Here are some points, each followed by its number:
[-1.72 -0.93 -1.43 -0.21 -1.17  0.48  0.53 -0.41 -0.02  1.64  0.4  -0.86 -1.7  -0.66 -1.13  2.02 -0.55 -0.1   0.99  1.55 -0.21 -0.26  1.1  -1.99] 0
[ 0.92  0.46  1.22 -0.19  0.11 -0.03 -0.36  0.25 -1.12 -0.44 -0.28  0.99  1.41 -0.11 -0.03 -0.63  0.   -0.16 -1.66 -0.73 -0.49 -0.01 -0.11  0.5 ] 1
[-0.75 -0.3  -2.1   1.93  0.07  0.23 -0.83  0.79  2.9   0.99 -1.47 -1.74 -3.04  3.   -1.03  1.72  0.75 -0.16  2.31  0.84  0.59 -0.18  0.37  0.57] 2
[ 1.41 -0.08  0.15 -0.76 -1.09  0.32  0.69  1.05  1.82  0.31 -1.   -0.72  0.86 -0.7  -1.06 -1.06  0.62 -0.21  0.7  -0.3   1.27 -0.34  1.39 -1.54] 3
[-1.41  0.32  0.43  0.42 -1.82 -0.46  1.39  0.09  1.55  0.23 -0.41 -1.79 -3.88  0.41 -0.51  1.19  0.05  0.83  3.35  0.23  1.45  0.65 -2.14 -0.42] 4
[ 0.3   0.45  0.62 -0.73 -0.18  0.47  0.21  0.03  0.44 -0.15 -1.01 -1.32  0.35 -0.26  0.93 -0.18  0.79  1.12  0.87 -1.18  0.48 -0.66  0.01 -0.14] 5
[-0.62  0.33 -0.27 -0.98  1.95 -0.15  0.22 -1.19 -1.12 -0.19  2.51  1.25  0.32 -0.25  0.48  0.66 -0.79 -0.47 -0.26  1.61 -1.82  0.35 -0.7  -0.46] 6
[ 0.57  0.22  0.9  -0.68 -0.07  0.18  0.16  0.3  -1.79 -0.68 -0.49  0.71  1.81  0.07  1.18 -0.62 -0.44 -0.29 -1.53 -0.72  0.63  0.05 -0.75  0.99] 7
[ 2.12 -0.04 -0.2  -0.22 -0.73  0.73 -0.36  1.43  1.73 -0.98 -0.03  0.44  0.61  0.15 -0.64 -2.1   0.76 -1.61  0.54 -0.65  1.92  0.48  0.6   0.7 ] 8
[ 0.78  0.06 -0.91  0.01  1.74  0.05  0.65  0.01  0.6  -0.23 -0.8  -0.49  1.12  0.33  1.45  0.05  0.4   0.64 -0.62 -0.27  1.01  0.38 -0.5  -0.12] 9
[ 2.58 -2.35  0.35 -0.35 -1.52 -0.9   0.18  0.16  0.85 -0.87  0.24 -0.56 -0.73 -0.3  -0.29 -1.41  0.11  1.32  1.21 -1.35  2.05 -1.08  1.15 -3.2 ] 10
[-1.56  1.   -1.1  -0.49  0.98  0.49 -0.07 -1.09  0.62  0.48  1.45 -1.3  -0.68  1.03  0.72  1.54 -0.14  0.24  2.05  0.78 -1.48 -0.4  -0.73  0.73] 11
[-1.08  0.55 -0.72 -1.56  2.79 -0.22  0.38 -1.87 -1.43 -0.05  3.83  1.5  -0.12 -0.47  0.76  1.25 -1.41 -0.28  0.15  2.4  -2.36  0.65 -1.03 -0.74] 12
[ 0.13 -0.74 -0.64 -0.37 -1.    0.18  0.55  0.13  0.38  0.26 -0.41 -1.11  0.55 -0.62  0.5  -0.05 -0.09  0.76  0.16 -0.08  1.   -0.53  0.59 -0.47] 13
[ 0.82  0.25  3.58 -0.08  1.13 -1.95  1.81 -1.97 -2.59  0.3   0.01  1.68  1.07 -1.72 -0.62 -0.48  0.17  0.81 -1.1  -0.65 -4.04 -1.   -1.42 -1.87] 14
[ 1.2  -2.6  -0.6  -0.15 -2.26 -2.08  0.66 -1.46  1.62 -0.59 -0.06 -1.4   1.27 -0.37  0.19 -0.95 -1.14  2.36 -0.41 -0.1   0.33  0.74  2.06 -0.38] 15
[ 0.45  1.8  -1.11 -0.21 -0.86  2.23  1.16  1.68  1.5   0.86 -2.94 -1.65  0.83  0.85 -0.05 -0.22  1.62 -1.86  1.36 -0.51  1.52 -0.93 -0.44  0.51] 16
[ 1.7   0.16  0.03 -0.21 -0.58  0.92 -0.21  1.23  1.37 -0.59 -0.2   0.47  0.43 -0.19 -0.62 -1.68  0.61 -1.3   0.42 -0.53  1.98  0.46  0.62  0.35] 17
[ 0.93  0.57  1.23 -0.75  0.75 -0.74  0.73 -0.33 -0.43 -1.05 -0.05 -0.22  1.6  -0.98  1.14 -0.83  0.39  1.06 -0.71 -1.16  0.25  0.35 -0.89 -0.26] 18
Which two points above are nearest to each new point by angle? Their numbers follow each, nearest first.
[ 1.13 -0.86  1.89  0.08 -0.24 -1.6   0.13 -0.43 -1.36 -0.1   0.36  1.29  0.76 -1.59 -0.34 -0.83 -0.49  0.87 -1.76 -0.45 -1.29 -0.07  0.42 -1.68] >> 14 1
[ 1.15  0.47  1.23 -0.81  1.17 -0.65  0.81 -0.79 -0.77 -0.81  0.04 -0.07  1.88 -1.27  0.78 -1.06  0.54  1.17 -0.97 -1.41 -0.03  0.48 -0.64 -0.45] >> 18 1
[-2.62  1.15  0.18  0.76  0.44  0.7  -0.82  0.55 -2.35  0.06 -0.97  0.92 -0.92  0.46  1.07  1.62  0.54 -0.57 -1.31 -0.59 -0.04 -0.18 -1.84  1.96] >> 7 1
[-0.57 -0.11 -1.43  1.69  0.24  0.32 -0.4   0.7   2.06  0.69 -1.08 -1.29 -1.99  2.   -0.82  1.26  0.54 -0.16  1.64  0.76  0.4  -0.15  0.23  0.54] >> 2 4
[ 0.65 -0.09 -0.69 -0.32 -0.39  0.65  1.    1.4   2.67  0.45 -0.88 -1.49 -0.15 -0.2  -0.46  0.26  1.18 -0.24  1.01 -0.2   1.7   0.78  0.83 -0.61] >> 3 16
[ 0.07 -0.38 -0.52  0.39 -0.2   0.21  0.15 -1.02  0.71  1.06  0.5  -0.78  0.19 -0.75 -0.54 -0.7   0.16  0.04  1.4   0.27 -1.2  -1.    0.52 -0.74] >> 0 11
[-0.53  0.73  0.8  -0.12 -0.65  0.39 -1.44  0.    0.51 -0.19  0.79 -0.84 -0.65  1.14 -0.47  0.64 -0.51 -0.08  1.52 -0.27 -1.46 -0.44 -0.03  1.37] >> 11 2
[ 0.69  0.21  2.99 -0.03  0.65 -1.72  0.66 -1.5  -2.24  0.23  0.01  1.46  0.64 -1.37 -0.79 -0.53 -0.06  0.44 -1.02 -0.62 -3.39 -0.86 -1.15 -1.38] >> 14 1
[-2.96  1.46  0.53  0.75  0.44  0.6  -0.51  0.48 -2.82  0.15 -1.34  0.77 -1.08  0.48  1.04  1.96  0.18 -0.49 -1.75 -0.39 -0.25 -0.6  -2.14  2.59] >> 7 1
[-1.03 -1.12 -0.18  0.8  -2.97  1.11 -1.52  0.58 -1.05  0.59 -0.93 -0.58 -0.69  0.2   0.16  0.23 -0.53 -0.04  0.2  -1.32  0.78 -0.93  0.94  1.88] >> 13 2
[ 0.41 -1.35 -0.62  0.93 -0.28 -0.41 -0.62  0.74  0.65  0.17 -0.31  0.61 -0.21 -0.53 -0.78 -0.83 -0.31  0.81 -1.6   0.4   0.71  0.59  2.22 -0.46] >> 15 10
[ 0.89 -1.16 -0.73  0.3  -0.06 -0.6   0.11 -0.54  0.72 -0.09  0.11 -0.76 -0.54  0.27  0.43 -0.19  0.06  1.52  1.26 -0.15  0.37 -0.74  0.2  -1.04] >> 10 15
[ 0.86 -1.07  0.08 -0.31 -0.96 -1.21  0.47  0.31  1.53 -0.23  1.36  0.03 -1.92 -0.5  -1.48 -0.15  0.13  0.42  1.61  0.23  0.81  0.71  0.62 -2.02] >> 10 4
[-0.46 -0.41 -0.29 -0.31 -1.93 -0.26 -0.06  0.66  0.13 -0.34  0.79 -0.41 -1.32 -0.08 -0.01  0.42 -0.07 -0.04  1.12  0.17  0.89  0.93  0.03  0.82] >> 4 2
[-0.17 -0.26 -1.56  0.89  0.06 -0.18 -0.03  0.13  2.2   0.11  0.28 -0.76 -1.37  0.6  -0.49  0.26  0.39 -0.08  1.51  0.63  0.46  0.42  0.49  0.2 ] >> 2 4
[-0.68 -0.56  0.2  -0.32 -2.27  0.11 -0.35  0.48 -0.44  0.13  0.95 -0.27 -1.55 -0.38 -0.2   0.56 -0.4  -0.23  1.4  -0.16  0.45  0.47  0.28  0.89] >> 4 0
[-1.91  0.09 -0.72  0.24 -2.16 -0.08  0.12 -0.31 -0.42  0.34  1.22 -0.25 -2.4   0.13  0.58  1.33 -0.26 -0.54  2.36  0.38  0.59 -0.11 -1.36  1.53] >> 4 11
[-0.92 -0.07 -1.03  0.58 -1.6  -0.36  0.22 -0.3  -0.39 -0.34 -0.48 -0.81 -0.5   0.58  0.74  0.33 -0.39 -0.54  0.63 -0.47  1.27 -0.35 -1.29  1.06] >> 4 2
[ 0.5  -0.95 -0.93 -0.12 -1.13 -0.3   0.11 -0.45  1.1  -0.26  1.34 -0.56  0.05 -1.25  0.   -0.97 -0.38  0.89  0.79  0.22  0.73  0.99  1.3   0.27] >> 15 13
[ 0.06 -0.87  0.36 -0.46 -0.72 -0.67  0.84 -0.53 -0.62  1.04  0.32 -0.37 -0.48 -0.63 -0.38  0.69 -0.68  1.02  0.57  0.2  -0.8  -0.44  0.15 -2.07] >> 0 14
[-2.57  0.33 -0.8   0.58 -2.93 -0.15  0.44 -0.54 -0.56 -0.05  1.35 -0.81 -3.19  0.36  0.55  1.85 -0.13 -0.49  2.95  0.6   0.87 -0.1  -1.81  1.89] >> 4 11
[ 1.53  0.89  1.12 -0.24  1.88 -0.04  0.3  -0.56  1.18 -0.74  0.33 -0.47  1.05  0.4  -0.22 -0.9   1.15 -0.42  1.32 -0.02 -0.65 -0.58 -0.72 -0.34] >> 18 5
[ 0.93 -0.03  1.32 -0.22 -1.07  0.48 -1.74  0.11 -1.48 -0.35  0.78  1.26  0.44 -0.64 -0.52 -1.18 -0.24 -0.54 -0.59 -1.04 -0.49 -0.84  0.64 -0.03] >> 1 7
[ 1.07 -0.91 -0.7  -0.07 -0.19 -0.58  0.2  -0.52  0.66 -0.35  0.26 -0.88 -0.42  0.29  0.72  0.02 -0.11  1.21  0.99 -0.24  0.53 -0.49 -0.22 -0.7 ] >> 10 15
[ 0.34 -2.04 -0.65  1.2  -0.36 -0.63 -0.72  1.    1.01  0.27 -0.43  0.2  -0.03 -0.32 -0.62 -0.86 -0.47  0.98 -1.63  0.16  0.91  0.36  2.58 -0.79] >> 15 10
[ 0.41 -1.4  -0.47  0.94 -0.56 -0.34 -0.99  1.14  0.4   0.41 -0.56  0.6  -0.23 -0.43 -0.81 -0.82 -0.38  0.6  -1.99  0.4   0.44  0.8   2.45 -0.54] >> 15 3
[ 3.17 -2.71  2.25  0.69 -0.96 -3.1   0.16 -0.03 -0.35 -2.45 -0.56  1.02  0.07 -0.74  0.21 -1.74  0.75  3.24 -0.68 -2.55  0.58 -0.55  0.41 -2.14] >> 10 15
[-0.2   0.82  0.26 -0.19  1.32  0.12  0.83  0.07  0.88  0.81 -0.88 -0.9   0.26  0.69  0.05  0.67  0.38  0.28 -0.14  0.43 -0.42 -0.05 -0.22 -0.73] >> 9 16
[ 1.67  0.1  -1.61  0.23  2.84 -0.29  1.32 -0.05  1.08 -0.33 -1.86 -0.68  1.99  0.76  2.02 -0.02  0.71  0.9  -1.32 -0.66  1.77  0.61 -0.69 -0.87] >> 9 18
[ 0.15 -0.76 -0.52 -0.13 -1.01 -0.23  0.16 -0.35  0.58 -0.13  0.85 -0.34 -0.23 -0.73 -0.07 -0.56 -0.2   0.6   0.49  0.12  0.37  0.51  0.71  0.3 ] >> 15 13
[-2.07 -0.03 -0.72  0.68  0.53 -0.35  0.04  0.12 -0.57  0.79 -0.61  0.13 -0.39 -0.22  0.22  1.05  0.24  0.9  -1.84  0.63 -0.62  0.7   0.66  0.97] >> 0 12
[ 1.43 -0.19 -0.05  1.94  1.55  0.22 -0.83  0.67  0.91 -0.1  -2.36 -0.09  0.35  0.92 -0.37 -1.3   1.71  1.51 -1.79 -1.77  1.02 -0.91  1.29 -1.15] >> 9 3
[ 0.52  0.05 -0.6  -0.48 -0.44  0.56  1.19  1.25  2.68  0.17 -0.93 -1.73 -0.16 -0.23 -0.42  0.21  1.05 -0.16  1.27  0.08  1.85  0.83  0.63 -0.73] >> 3 16
[-0.4  -0.1  -0.13  1.3  -0.17 -1.57 -0.06  0.6   2.47 -0.41 -0.65 -1.16  0.46  0.28 -0.25 -0.45  0.26  1.3  -0.15 -0.13 -0.69  1.37  0.92  2.55] >> 15 2
[ 0.41  0.28 -1.2  -0.6  -0.03  2.09  0.25  1.61  0.35  0.95 -1.01  0.02  0.04  0.28 -0.96  0.57  0.39 -1.81  0.21  0.25  1.51 -0.61  0.5  -1.58] >> 16 3
[ 1.25 -0.88  2.61 -0.26  0.2  -2.02  0.37 -0.48 -1.71 -0.21  0.33  1.66  1.37 -1.9  -0.63 -1.06 -0.55  1.58 -2.37 -0.7  -1.62  0.24  0.81 -2.03] >> 14 1
[ 0.31 -1.04 -0.8   0.26 -1.21 -0.41  0.05 -0.42  1.02 -0.39  1.1  -0.13 -0.24 -0.87 -0.02 -1.07 -0.17  0.7   0.69  0.16  0.66  0.64  0.92  0.52] >> 15 10
[-0.47 -1.08 -1.1   0.55  0.06 -0.78  0.59 -0.82  0.39  0.63  0.45 -0.44 -0.95 -0.78 -0.25  0.28  0.04  0.99  0.59  0.52 -0.26 -0.13  0.62 -1.54] >> 0 15
[-0.37  1.43  0.16 -0.59  1.05  1.06 -1.26 -0.35  0.78 -0.21  1.56 -0.03 -0.28  0.8  -0.19  0.02 -0.13 -1.25  1.46  0.54 -1.72 -0.25 -0.06  0.69] >> 11 12
[-0.88 -0.84  0.02 -0.31 -3.2  -0.35  0.06  1.09  0.21  0.26  0.74 -0.43 -2.15 -0.38 -0.17  0.26 -0.18  0.24  1.49 -0.1   1.1   0.3   0.64  0.49] >> 4 0
